Here are some points, one per row:
np.array([-0.75, -2.34, -0.55, -0.32, -0.65, 2.06, 1.19, 1.00, 0.01, -0.86, -0.25, 0.07, 0.92, 0.55, -1.07, 1.06, 2.18, 0.76, 0.75, 0.27, -0.88, 0.52, -1.29, 0.45])
np.array([-0.32, 2.94, -0.11, -0.35, -0.29, -0.77, -0.32, 0.90, 0.97, 0.00, 0.65, -0.69, 2.03, 0.48, -0.19, -1.36, 1.37, -0.20, -0.26, 0.81, -2.42, -1.08, -1.94, -0.23])
np.array([0.88, 1.13, -0.64, 1.58, 1.58, 1.33, -0.50, 1.25, 0.78, -0.04, -1.84, 0.13, 0.47, 0.28, 0.94, 1.24, 1.31, -1.20, 0.31, -1.71, -1.05, -0.19, -0.07, 1.05])
np.array([-0.70, -0.40, -0.14, 0.75, 0.38, -1.74, -0.62, 1.97, -1.96, 0.22, 0.75, 0.53, -0.30, 1.28, -0.58, 1.02, -1.51, -0.95, 0.68, 0.09, -0.59, -1.64, 0.04, -0.54])
np.array([0.18, 0.17, -0.46, 0.28, 0.52, 0.21, -0.87, 0.96, -1.19, -0.58, 0.16, -1.34, -1.41, -1.03, -0.92, 0.86, -1.69, 0.72, -1.09, 0.64, -1.23, -1.05, -0.58, 1.27])
np.array([-0.29, -0.59, 0.40, -1.36, 1.36, -0.33, -1.49, 0.06, -0.88, 1.42, -0.88, -3.56, 0.75, 0.18, -0.27, -0.32, 0.56, 1.43, 0.22, -0.61, 0.37, -0.27, 0.58, 0.78])
np.array([-0.38, 0.50, 1.22, 0.56, -0.16, -0.40, 0.86, 1.28, 1.58, 0.71, -0.93, -1.67, -1.46, 0.46, -0.81, -1.24, 0.24, -1.32, 2.05, -0.12, 1.46, -0.33, 0.10, -0.93])
np.array([0.11, 0.69, -0.06, 1.21, -1.24, 0.32, -0.59, -1.45, 0.64, -0.34, 1.67, -1.47, 0.24, 0.88, 2.80, -0.08, 0.16, -0.61, -1.06, 0.09, 0.72, 0.00, -0.27, 0.90])
np.array([0.39, 0.77, -0.29, 0.66, -0.18, -0.09, 0.31, -0.76, -0.75, 1.88, -0.73, 0.07, 0.46, -0.32, -0.58, -0.24, -0.66, 0.45, -1.00, -2.35, -1.50, 2.09, -0.23, -2.10])
np.array([-0.22, -0.40, 0.67, 0.26, 0.44, 0.63, -0.14, -0.86, 2.01, -0.27, 0.74, -0.96, -1.31, -1.46, -0.18, -0.05, 0.46, -0.41, -0.63, 1.27, -0.98, 0.55, -0.73, -1.86])
np.array([2.16, -1.00, 0.04, -0.53, 0.34, 0.50, -2.21, 0.30, 2.96, 0.25, -0.26, 0.17, 2.05, 0.98, -2.19, 0.63, -1.26, 0.06, -0.68, 0.59, 1.01, -0.65, -1.04, -0.95])
np.array([-2.63, 2.38, -0.22, 0.35, 1.61, 0.20, -0.35, 0.09, 0.39, -0.99, -0.25, 0.23, 0.06, -0.74, -0.09, -0.94, -1.02, 1.36, 0.01, 0.12, 0.57, -0.05, 0.02, -0.30])
np.array([-0.33, -0.70, -0.51, 2.98, 1.61, 0.29, -0.95, -0.80, -1.02, 1.06, 1.75, -0.42, 0.37, 0.47, -1.05, -0.07, 1.92, -0.86, 0.14, 0.14, 1.64, -1.23, -1.98, -0.77])
np.array([0.60, -0.74, -0.12, 2.16, 1.79, 0.58, -0.87, -0.29, 0.16, 0.85, 0.55, -0.19, 1.69, -1.86, 0.30, -1.61, 0.00, 1.97, 1.46, 0.64, -0.46, 0.18, 0.27, -0.84])
np.array([0.87, -0.16, -0.63, 0.34, 1.64, -0.76, 0.49, 0.46, 0.52, 0.63, -0.22, 1.04, 1.32, -0.73, 0.51, -1.72, 0.49, -1.25, -0.41, 0.11, 0.02, -0.17, -0.77, 2.02])
np.array([2.14, 0.78, 0.93, -0.22, 1.26, 0.76, -0.21, 0.86, -1.80, 0.71, 0.98, 0.45, 1.16, 0.28, 0.80, -0.32, -0.04, -0.77, -0.64, 0.39, 0.40, 0.91, 1.34, -1.05])
np.array([0.06, 0.08, 0.75, 0.72, 1.47, 0.03, 0.98, -0.03, -0.70, -1.70, 0.40, -0.81, 0.91, 1.71, 0.34, 0.37, -0.75, -0.24, -1.32, 1.58, 0.29, 1.99, -0.04, -0.33])
np.array([0.40, 0.90, -0.39, 0.83, -1.95, -0.02, -0.69, -0.43, 0.03, 1.00, 2.17, 0.29, 0.69, -1.35, -0.96, 1.45, 0.25, 0.66, 0.84, 1.13, -0.30, 0.21, 1.02, 0.70])
np.array([0.91, 0.62, 1.01, 1.91, -0.65, 1.85, 0.86, 0.43, -0.11, -0.92, 0.88, -1.27, 0.68, 0.84, -1.15, -0.71, -1.05, 1.69, -0.59, -2.37, 0.92, -0.26, -0.99, 1.49])
np.array([1.77, 1.77, -0.48, -0.67, 0.03, 1.27, 0.54, 0.75, -0.15, 1.31, 0.34, -0.69, -0.69, -1.21, -0.08, 0.60, 0.33, -0.32, 0.73, 1.34, 1.53, 0.61, -0.15, 1.28])
np.array([0.19, -1.21, 0.37, -0.69, -0.23, 1.04, 0.91, 0.59, -1.21, -1.07, 0.09, -0.18, 1.18, -0.83, 0.50, -1.22, 0.28, -0.46, -0.70, 0.13, -0.38, -3.45, 0.95, -0.81])
np.array([0.03, -0.34, -0.49, -0.20, 0.89, 0.61, 0.08, -1.66, 1.83, -0.45, 1.58, 0.26, 0.13, 0.20, -0.60, -0.16, -0.96, -1.36, 0.93, -2.29, -1.10, -1.00, 1.68, 0.61])
np.array([0.50, 0.16, -1.24, 1.29, -0.08, 0.07, -0.88, -0.39, -0.28, 0.11, -1.42, -0.43, -0.53, -0.73, 1.91, 1.55, -0.18, 0.49, -1.29, -0.47, 0.15, -1.64, -1.12, -1.38])
np.array([-0.15, 0.94, 0.02, 1.13, 0.37, -0.86, 0.03, 0.67, 0.90, 0.50, -0.57, -0.54, 0.50, -0.93, -1.29, 1.32, 0.80, -0.23, -1.61, -0.30, 0.38, -0.80, 0.54, 0.49])
np.array([0.63, 0.25, -1.67, 0.09, 0.52, 0.86, 0.66, -1.41, -0.32, -0.81, -1.26, -1.76, 0.06, -0.05, -1.36, -0.61, -0.12, -1.67, -0.80, 1.11, -0.20, -0.04, 0.77, -0.68])
np.array([0.24, -0.05, 0.21, 1.77, 0.15, -0.95, 2.71, -0.57, 1.06, 1.28, -1.09, 1.11, 0.46, 0.04, -0.80, 0.06, 0.03, 1.52, -0.99, 1.10, 0.71, -1.18, 0.79, 0.20])
np.array([0.60, 0.15, 0.40, -0.67, -1.74, -1.52, -1.47, -0.82, -1.04, -1.44, -0.89, 0.99, 0.64, -0.69, -0.38, -0.84, 1.68, 0.16, -0.02, -1.23, 1.40, 0.05, -0.10, -0.52])
np.array([-0.45, -1.40, 2.09, 0.98, 0.25, -0.21, -0.55, -0.25, 0.05, 1.04, -0.03, -0.05, -0.42, -0.07, -0.49, 0.14, 0.56, -1.04, -0.95, 0.14, -1.33, 1.62, -0.16, 1.29])
np.array([-1.95, -1.14, -2.33, 0.54, -0.84, 0.79, -1.53, 1.18, 0.18, 0.54, 0.04, 0.30, 0.81, -0.48, -0.62, -1.82, -0.94, -1.27, -1.00, -0.03, 1.23, 1.50, -0.31, 1.01])
np.array([-0.34, -1.64, -0.03, 0.65, 0.25, -1.66, -0.15, -0.42, 1.20, -0.66, -0.50, -0.60, 1.88, 0.38, 2.09, 1.19, -0.56, 0.25, 1.23, 0.47, 0.40, 0.43, -0.34, 0.98])
np.array([1.41, -0.01, 0.50, 0.31, 0.12, -0.29, -0.72, -2.54, -0.81, 0.43, -1.02, 0.27, -0.70, 0.77, -0.99, -1.70, -0.63, -0.10, 0.30, 0.94, -0.74, -0.77, -1.90, 1.70])
np.array([0.87, -0.08, 2.02, 2.36, -0.34, 0.76, -1.56, 1.36, 0.32, -1.44, -1.32, 0.04, -0.11, -2.08, 0.19, -0.81, -0.55, -0.71, -0.32, 0.64, -0.37, -0.34, 0.04, 0.26])
np.array([-1.90, 0.48, 1.89, -0.99, 1.13, 1.24, -0.28, -0.85, 0.07, 1.16, 0.08, 0.14, 1.25, -1.40, -0.15, 0.81, -0.18, -0.81, -2.02, -0.09, 0.80, -1.28, -0.72, 0.62])
np.array([-0.20, 0.29, 0.39, -0.72, 1.24, 1.02, -1.75, 0.34, 0.57, -0.49, 0.07, 2.23, -2.06, 1.68, 0.25, 0.03, 1.30, 1.63, -0.64, 0.34, 0.51, -0.38, 0.73, 0.03])
np.array([0.94, -0.79, -0.53, 1.18, 0.45, -1.19, -0.70, 1.02, 1.35, 0.08, 1.20, -1.72, -0.33, -0.06, -0.48, -1.57, 1.57, 0.80, -2.41, 0.13, -0.57, -0.26, 1.46, 0.52])
np.array([-0.80, 0.37, 0.63, 1.34, -1.45, 1.82, -1.26, 0.24, 0.27, 2.28, -1.39, -0.21, 0.55, 1.83, 1.22, -0.82, -0.65, -0.13, -0.37, 1.30, -0.73, -1.23, 1.23, -0.35])
np.array([-0.40, 1.34, 0.31, 2.04, 0.54, 0.27, -1.69, -1.21, -0.41, -0.99, -0.71, -0.76, 1.73, 0.36, -2.44, 0.45, 1.03, -0.62, 0.09, 1.02, -0.35, 0.07, 1.69, 0.82])
These points spread out most along one direction. How far along it is each point below, from 0 to 99? 50 is the average, and the first point above lies past it. One standard deviation of the points above along it is 16.
np.array([0.50, 0.16, -1.24, 1.29, -0.08, 0.07, -0.88, -0.39, -0.28, 0.11, -1.42, -0.43, -0.53, -0.73, 1.91, 1.55, -0.18, 0.49, -1.29, -0.47, 0.15, -1.64, -1.12, -1.38]) 15
np.array([2.14, 0.78, 0.93, -0.22, 1.26, 0.76, -0.21, 0.86, -1.80, 0.71, 0.98, 0.45, 1.16, 0.28, 0.80, -0.32, -0.04, -0.77, -0.64, 0.39, 0.40, 0.91, 1.34, -1.05]) 38
np.array([-0.38, 0.50, 1.22, 0.56, -0.16, -0.40, 0.86, 1.28, 1.58, 0.71, -0.93, -1.67, -1.46, 0.46, -0.81, -1.24, 0.24, -1.32, 2.05, -0.12, 1.46, -0.33, 0.10, -0.93]) 51
np.array([0.88, 1.13, -0.64, 1.58, 1.58, 1.33, -0.50, 1.25, 0.78, -0.04, -1.84, 0.13, 0.47, 0.28, 0.94, 1.24, 1.31, -1.20, 0.31, -1.71, -1.05, -0.19, -0.07, 1.05]) 41
np.array([-1.95, -1.14, -2.33, 0.54, -0.84, 0.79, -1.53, 1.18, 0.18, 0.54, 0.04, 0.30, 0.81, -0.48, -0.62, -1.82, -0.94, -1.27, -1.00, -0.03, 1.23, 1.50, -0.31, 1.01]) 68
np.array([-0.75, -2.34, -0.55, -0.32, -0.65, 2.06, 1.19, 1.00, 0.01, -0.86, -0.25, 0.07, 0.92, 0.55, -1.07, 1.06, 2.18, 0.76, 0.75, 0.27, -0.88, 0.52, -1.29, 0.45]) 71
np.array([-0.33, -0.70, -0.51, 2.98, 1.61, 0.29, -0.95, -0.80, -1.02, 1.06, 1.75, -0.42, 0.37, 0.47, -1.05, -0.07, 1.92, -0.86, 0.14, 0.14, 1.64, -1.23, -1.98, -0.77]) 66
np.array([-0.80, 0.37, 0.63, 1.34, -1.45, 1.82, -1.26, 0.24, 0.27, 2.28, -1.39, -0.21, 0.55, 1.83, 1.22, -0.82, -0.65, -0.13, -0.37, 1.30, -0.73, -1.23, 1.23, -0.35]) 25
np.array([2.16, -1.00, 0.04, -0.53, 0.34, 0.50, -2.21, 0.30, 2.96, 0.25, -0.26, 0.17, 2.05, 0.98, -2.19, 0.63, -1.26, 0.06, -0.68, 0.59, 1.01, -0.65, -1.04, -0.95]) 76
np.array([0.03, -0.34, -0.49, -0.20, 0.89, 0.61, 0.08, -1.66, 1.83, -0.45, 1.58, 0.26, 0.13, 0.20, -0.60, -0.16, -0.96, -1.36, 0.93, -2.29, -1.10, -1.00, 1.68, 0.61]) 62
np.array([0.11, 0.69, -0.06, 1.21, -1.24, 0.32, -0.59, -1.45, 0.64, -0.34, 1.67, -1.47, 0.24, 0.88, 2.80, -0.08, 0.16, -0.61, -1.06, 0.09, 0.72, 0.00, -0.27, 0.90]) 51
np.array([0.87, -0.08, 2.02, 2.36, -0.34, 0.76, -1.56, 1.36, 0.32, -1.44, -1.32, 0.04, -0.11, -2.08, 0.19, -0.81, -0.55, -0.71, -0.32, 0.64, -0.37, -0.34, 0.04, 0.26]) 37
np.array([-0.32, 2.94, -0.11, -0.35, -0.29, -0.77, -0.32, 0.90, 0.97, 0.00, 0.65, -0.69, 2.03, 0.48, -0.19, -1.36, 1.37, -0.20, -0.26, 0.81, -2.42, -1.08, -1.94, -0.23]) 46
